Each path below is one point turned by a fixed rotation once a step. After each direction that follows a path, write how fast that rotation turns it, in degrees a step (0 if it stays still).
Each turn is a multiple of 5 degrees from 10 to 175, or 0.
Each row of a path follows its step; steps can be skipped.
path 1
step 0: [-0.13,  0.23, -0.10,  0.17, -0.06,  0.22,  0.15,  0.01,  0.15,  0.13,
  0.04, -0.19,  0.12,  0.05, -0.09,  0.12,  0.00,  0.06,  0.16, -0.11,
 -0.08,  0.04,  0.33,  0.08, -0.20, -0.20, -0.14, -0.12,  0.03, -0.12,
  0.07,  0.01, -0.11,  0.16,  0.08, -0.14,  0.28,  0.29,  0.04,  0.06,
  0.20,  0.09,  0.09, -0.14, -0.35,  0.10, -0.07,  0.15, -0.09,  0.03,
  0.06]
step 5: [-0.06, -0.21,  0.09, -0.01, -0.30, -0.07,  0.04, -0.04,  0.05, -0.08,
  0.03,  0.14,  0.02,  0.07, -0.13, -0.02, -0.04, -0.13,  0.08,  0.14,
  0.26,  0.00, -0.02, -0.06, -0.03,  0.11,  0.22, -0.15, -0.37,  0.01,
  0.17,  0.16, -0.11, -0.11,  0.02, -0.10,  0.21, -0.14, -0.19, -0.05,
 -0.30,  0.13,  0.08,  0.02, -0.09, -0.05, -0.09, -0.23, -0.19, -0.22,
  0.28]
step 9: [-0.17,  0.08,  0.12, -0.13, -0.08,  0.13,  0.11,  0.05,  0.02,  0.23,
 -0.15, -0.19,  0.11,  0.13, -0.16,  0.07, -0.15,  0.08, -0.16,  0.15,
 -0.05,  0.08, -0.06, -0.22,  0.15,  0.09,  0.22,  0.16,  0.08,  0.04,
 -0.03,  0.18,  0.10, -0.10, -0.11, -0.06, -0.18,  0.20,  0.02, -0.19,
 -0.26, -0.04, -0.01,  0.27, -0.21,  0.09, -0.23,  0.00, -0.05,  0.35,
 -0.11]
step 11: [-0.14,  0.11,  0.01, -0.03, -0.14, -0.15,  0.30, -0.09, -0.13, -0.28,
  0.08, -0.11,  0.05,  0.11, -0.16,  0.03, -0.06,  0.01,  0.01,  0.00,
  0.01, -0.19,  0.07,  0.25, -0.13,  0.10, -0.25, -0.22,  0.12, -0.01,
  0.18,  0.04, -0.03, -0.08,  0.18,  0.11, -0.19,  0.23, -0.07, -0.03,
 -0.07,  0.13, -0.10, -0.22, -0.32, -0.05, -0.07,  0.05,  0.02,  0.20,
 -0.27]
step 19: [-0.03,  0.17, -0.03,  0.16,  0.13, -0.10, -0.28,  0.04,  0.11,  0.04,
  0.05, -0.14, -0.21,  0.09, -0.07,  0.14, -0.01, -0.19, -0.10, -0.20,
 -0.01, -0.14, -0.19, -0.11,  0.01, -0.26,  0.01, -0.02,  0.26, -0.06,
  0.14,  0.16,  0.00, -0.01,  0.29, -0.14, -0.03,  0.07,  0.15,  0.30,
 -0.21, -0.05,  0.10, -0.05,  0.05,  0.14,  0.12, -0.15, -0.08, -0.33,
  0.11]
step 28: [-0.12, -0.10,  0.20, -0.21,  0.24,  0.07,  0.00,  0.22,  0.07,  0.17,
 -0.21,  0.03,  0.03,  0.06,  0.18, -0.10,  0.06,  0.15, -0.13, -0.13,
 -0.07, -0.06, -0.08, -0.06, -0.04,  0.14,  0.11,  0.08,  0.15, -0.16,
 -0.24,  0.03, -0.11,  0.10,  0.14,  0.23,  0.12,  0.02, -0.09,  0.05,
  0.17,  0.20,  0.27, -0.21,  0.06,  0.31, -0.03, -0.14,  0.21,  0.10,
 -0.17]
step 35: [-0.08,  0.06,  0.08,  0.17, -0.17,  0.05, -0.13,  0.09,  0.10, -0.07,
 -0.08,  0.02, -0.07, -0.15,  0.20,  0.01,  0.21,  0.18, -0.02, -0.16,
 -0.21,  0.09, -0.46,  0.06,  0.00,  0.17,  0.16, -0.05,  0.06,  0.25,
  0.18,  0.10, -0.03,  0.19, -0.11, -0.04,  0.00, -0.13,  0.15, -0.04,
  0.01, -0.12,  0.11, -0.06,  0.10,  0.19,  0.11,  0.14, -0.21, -0.31,
 -0.07]
[-0.05, -0.01,  0.02,  0.03,  0.01,  0.04, -0.06,  0.03,  0.00,  0.06,
 -0.10,  0.01,  0.08, -0.02, -0.02,  0.06,  0.01, -0.03,  0.00, -0.02,
  0.00,  0.05,  0.04,  0.01,  0.01, -0.05,  0.09,  0.02,  0.09, -0.02,
  0.04,  0.03,  0.00,  0.00,  0.02, -0.03, -0.01, -0.01, -0.02,  0.03,
  0.07,  0.02,  0.03,  0.03, -0.03,  0.02, -0.01, -0.04,  0.02,  0.04,
  0.02] : 115
[-0.03,  0.00, -0.06,  0.03,  0.03,  0.02, -0.07,  0.07,  0.05, -0.07,
  0.06,  0.02, -0.01,  0.02, -0.03, -0.02,  0.01,  0.02, -0.01, -0.01,
 -0.06, -0.09,  0.02, -0.05, -0.02, -0.01,  0.02, -0.05,  0.03, -0.05,
 -0.03, -0.02, -0.01, -0.02,  0.03,  0.05,  0.00,  0.07, -0.04,  0.00,
 -0.03, -0.02,  0.01,  0.01, -0.05,  0.03, -0.08, -0.02,  0.00,  0.06,
  0.04] : 170
[-0.01, -0.01,  0.02, -0.01, -0.01,  0.03, -0.09,  0.03,  0.05,  0.02,
  0.02, -0.01, -0.05,  0.02, -0.03,  0.03,  0.01, -0.03,  0.05, -0.05,
  0.01, -0.01,  0.04,  0.02,  0.00,  0.01, -0.03, -0.02,  0.00, -0.08,
  0.10, -0.04,  0.01,  0.04, -0.06,  0.00,  0.04,  0.05,  0.03, -0.03,
  0.01, -0.05, -0.02,  0.03,  0.03,  0.01,  0.09,  0.05, -0.04, -0.06,
  0.02] : 20
[ 0.06, -0.04, -0.02, -0.03,  0.01, -0.07, -0.05,  0.02,  0.03, -0.02,
  0.04, -0.02,  0.00,  0.01,  0.00,  0.00,  0.04, -0.06, -0.07,  0.07,
 -0.04,  0.05, -0.04,  0.01, -0.02, -0.01,  0.00,  0.01,  0.02,  0.04,
  0.01, -0.02,  0.01, -0.03,  0.01,  0.02,  0.02,  0.01, -0.07,  0.01,
  0.04, -0.01,  0.10, -0.03,  0.03,  0.10,  0.06, -0.01,  0.00, -0.02,
  0.01] : 160
